The rows below come in pairs that one turn or mirror swaps. Which row does each named row swap with?
K108: -9,4,1,12,1,-3,2,-4,5,-4,1,-14,10,5,-2,-3,-1,30,-13
K367: -8,12,-10,-2,15,-8,8,8,7,4,-9,-6,-9,17,0,4,0,14,-15
K857: -4,5,6,3,15,-12,4,4,9,-9,-1,-2,-4,19,-8,-3,6,18,-16
K638: -28,5,6,7,9,-7,-5,-5,4,7,-15,-6,0,4,2,-12,2,9,-15
K255: -12,-1,7,7,14,-11,-2,-6,3,21,3,-7,0,16,-3,-12,9,9,-17
K973: -8,17,-2,7,11,6,0,-6,-5,3,-8,1,-10,-1,2,-3,-10,19,-16
K478: -8,16,5,5,10,2,0,-11,-13,8,-8,-4,-11,0,0,2,-5,18,-8
K135: -8,14,0,10,-6,-6,-11,2,1,1,-3,-20,-3,8,0,2,-12,17,-7
K734: -3,-2,13,13,4,-3,-4,4,12,13,-5,5,-1,9,-2,-2,10,11,0
K842: -19,-2,10,0,9,-14,-2,0,4,17,3,-8,-4,11,0,-16,5,10,-18
K50: 0,4,-3,2,2,-1,7,-1,11,2,3,-9,-1,12,13,-12,3,11,-5
K801: -27,3,11,5,4,-4,-2,-9,2,14,-16,-2,-4,11,-4,-10,-2,13,-8
K889: -13,19,13,11,5,-10,-7,5,4,-4,-3,-12,4,8,-10,-1,-8,19,-7
K23: 0,9,8,-3,4,-16,-5,3,-1,7,7,-9,-17,7,-5,-2,-5,10,-6
K615: -8,13,15,9,7,-12,-7,8,8,2,-5,-16,-8,2,-14,4,-4,19,-12
K137: -7,18,3,5,12,-1,-7,-8,-6,5,-7,0,-11,-1,-6,4,-11,14,-13
K395: -11,18,-2,7,6,-3,0,-11,-7,2,-5,1,-14,-1,5,3,-6,14,-12
K757: -10,-5,-3,8,5,-1,1,4,6,-3,-3,-15,8,7,2,-9,0,23,-6
K95: -24,1,9,8,2,-4,-8,-9,8,14,-14,-4,2,3,2,-8,-2,6,-10
K823: -1,8,3,8,12,-1,0,-6,-6,12,9,5,-2,1,-7,-3,4,26,-11
K292: -17,18,-3,13,3,-3,2,2,17,16,-11,-4,-2,15,0,3,0,7,-4
K558: -14,2,8,2,6,-9,3,-4,3,25,-6,-5,2,12,-2,-11,13,10,-14
K163: -15,9,12,11,6,-14,-5,-1,9,0,-6,-21,-10,7,-10,0,-8,12,-12
K81: -17,2,6,-2,6,-12,0,-5,7,25,1,-6,-5,12,-2,-14,5,11,-16
K279: -11,18,-12,4,9,-11,7,-2,11,11,-7,-8,-4,22,1,0,3,12,-16
K376: 3,10,4,-5,4,-19,-2,2,2,6,1,-4,-16,14,-4,-9,-1,7,-9
K952: -4,5,3,4,7,-3,5,-5,-4,12,15,7,-4,5,-3,-2,-4,22,-14
K855: 0,11,4,-2,0,-17,5,-3,5,8,6,-6,-16,12,-1,-8,-6,7,-12
K806: 0,9,1,10,14,3,2,-1,-5,11,8,9,-6,4,-1,-4,1,21,-11
K187: -18,15,-9,0,10,-13,3,7,7,2,-7,-8,-3,19,-7,2,9,11,-9
K131: -15,13,0,15,1,-7,-5,5,10,7,-15,-2,0,14,1,12,4,11,-9
K808: -18,-2,6,-3,7,-9,-6,-5,7,18,-1,1,-4,18,-3,-12,6,8,-13
K921: 2,6,6,1,10,2,-4,-7,-8,8,8,1,-6,1,-1,1,2,22,-13
K903: -11,15,-3,12,-2,-3,-2,4,13,15,-4,-2,-3,3,5,-1,1,7,6
K716: -13,17,-7,1,10,-6,14,3,6,6,0,-4,-2,12,4,8,9,15,-9
K588: -23,3,10,14,4,-3,-8,-9,7,7,-16,-6,-4,9,-4,-12,-1,12,-14
K474: -10,15,8,11,3,-7,-3,0,2,-2,1,-20,0,-1,-6,5,-8,22,-10
K526: -11,4,4,8,5,2,2,2,9,2,1,-22,4,15,-8,-12,-2,25,-10
K471: -10,13,-2,19,3,0,3,-2,12,8,-6,1,-5,3,6,6,-2,9,3
K706: 0,0,12,19,5,-7,1,-4,8,3,-2,4,3,8,-5,-6,12,14,-6
K245: -3,5,0,7,-2,9,4,4,7,2,-3,-18,3,5,1,-3,-1,25,-10
K698: 3,-4,12,11,0,-5,-1,1,8,4,-4,5,2,6,1,-6,10,16,-4
K372: -1,11,3,1,6,-2,3,-4,-10,10,9,2,-4,3,-12,-5,-3,24,-12
K417: -10,23,4,9,1,-2,3,4,12,14,-10,-7,1,10,11,2,-2,6,-6

K367 pairs with K757
K474 pairs with K292
K808 pairs with K921
K638 pairs with K973
K279 pairs with K108

The rows below come in pairs that one turn or mirror swaps. Which row does each named row swap with?
K814: 3,10,-4,-1,10,7,4,10,-11,-7,-16,-3,-3,6,-1,-2,3
K480: -5,12,-5,-14,24,-3,6,-14,-5,13,4,7,7,9,-5,4,9
K52: 3,7,-6,3,9,8,-1,7,-11,1,-18,-3,-3,3,-2,-4,2
K799: -6,9,-10,-6,22,-7,13,2,-15,-1,-3,-8,-7,12,-7,10,9
K414: 6,7,2,1,8,7,2,7,-8,-10,-13,-2,-3,1,-6,1,5
K849: -5,12,-3,-13,25,0,7,-13,-5,13,6,7,5,5,-9,2,8
K795: 2,7,1,-5,7,7,0,2,2,10,4,0,1,-12,8,-1,8
K408: -9,9,-10,-3,25,-4,13,6,-13,-1,-8,-11,0,8,-8,9,11
K544: -4,8,-18,-7,23,-3,11,4,-14,-3,1,-6,-2,8,-8,14,8
K507: -2,3,4,-5,10,13,3,4,7,8,-3,3,6,-7,6,0,7
K518: 3,8,-2,-2,7,6,3,10,-12,-6,-14,-2,-7,4,0,-3,6
K761: 9,6,-7,-14,15,-13,1,-4,-3,3,-14,1,-8,1,-12,-2,6
K896: -5,13,-1,0,10,14,9,2,3,5,-5,-6,9,0,-12,-8,5
K54: -2,6,-12,-3,22,-5,19,0,-11,-2,-3,-11,-2,9,-8,12,7
K194: -1,8,-2,-12,22,0,-2,-13,-9,12,7,7,11,4,-8,5,4
K356: -5,10,-7,-11,24,-8,0,-13,0,14,5,0,4,10,-7,3,4
K643: 8,7,-2,-1,9,6,1,5,-13,-11,-13,-2,-4,1,-6,0,5
K657: -3,5,-2,-14,25,-10,1,-11,-5,11,7,3,7,3,-10,9,7
K938: 1,7,-2,-8,8,12,0,4,9,5,6,0,2,-5,7,-1,5
K464: 2,5,-11,-13,14,5,14,7,8,-4,-15,2,-1,0,-4,-1,12
K733: -1,6,-11,-12,16,2,19,7,9,0,-11,-3,-5,-1,-1,7,11
K737: -6,11,-6,-13,20,-2,2,-14,-7,14,8,5,4,8,-9,4,2
K260: 1,5,0,-10,12,4,1,7,4,10,2,6,2,-9,9,-5,7
K426: -7,7,-13,-5,26,-4,12,2,-17,0,-5,-11,0,6,-9,10,5
K157: 1,3,-11,-10,15,6,18,7,10,0,-9,-4,-5,-3,1,5,9
K935: -2,10,-11,-5,23,-8,11,4,-15,-3,-3,-9,-5,10,-8,11,6
K483: 0,8,2,-5,11,10,2,4,2,10,6,0,2,-14,4,-4,6
K614: 7,4,-9,-17,19,-13,1,-5,-5,3,-11,2,-5,3,-12,-3,5
K119: 2,16,0,5,19,-1,0,-10,-6,9,-8,-2,4,-2,-17,-4,-1
K898: 0,7,-11,-10,12,3,16,5,8,3,-19,2,-2,5,-3,1,10
K602: 10,3,-12,-13,14,-16,5,0,-3,3,-6,-2,-9,-3,-10,6,7
K479: -8,10,-7,-5,26,-9,12,5,-12,-2,-5,-9,1,9,-12,11,10
K499: -2,7,-3,-12,25,-5,8,-15,0,15,4,7,0,7,-2,6,4
K141: 6,4,-3,-3,7,3,2,10,-11,-5,-15,-1,1,4,-4,-7,4
K495: -2,8,-7,-13,25,-4,4,-13,-6,12,7,7,11,6,-7,8,6
K357: -1,5,1,-7,11,12,2,4,3,13,3,6,3,-6,10,-1,5
K454: -5,8,-12,-6,24,-5,11,5,-16,0,-2,-12,-2,9,-9,12,9
K274: -4,6,1,-3,14,13,3,4,1,13,5,-2,9,-9,6,3,6
K306: 1,5,0,-2,10,11,0,4,3,12,1,0,7,-10,7,0,5
K53: -3,7,-5,-13,24,-6,2,-12,-7,16,9,6,2,6,-3,6,6
K267: 5,7,-2,-1,8,12,0,7,-12,-6,-15,-2,-3,4,-3,-1,4
K561: -8,5,-1,-9,8,6,2,4,0,11,6,-3,6,-9,8,0,3
K648: -4,8,-1,-6,6,13,2,5,2,12,5,0,3,-8,6,-2,3
K226: 2,12,-7,-7,17,-3,5,-4,-8,1,14,-8,5,-1,-20,2,6
K654: 4,6,-5,-2,10,11,2,7,-15,-8,-14,-2,-1,2,-4,-2,1
K642: -4,16,-10,-6,18,7,12,11,-1,-5,8,-1,10,-8,-8,4,9
K449: 8,13,-11,-13,16,-5,1,-4,-9,-1,8,-6,8,-9,-12,5,2
K922: -4,17,-5,-4,16,12,12,-3,3,9,-14,-6,13,-1,-6,-2,1
K607: 7,2,-10,-10,19,-14,5,-4,-1,4,-10,-6,-10,-3,-13,3,6
K726: -6,7,-3,-14,17,0,2,-18,-5,10,5,7,7,7,-4,5,0

K454 pairs with K267
K922 pairs with K449
K157 pairs with K614
K795 pairs with K480
K260 pairs with K499

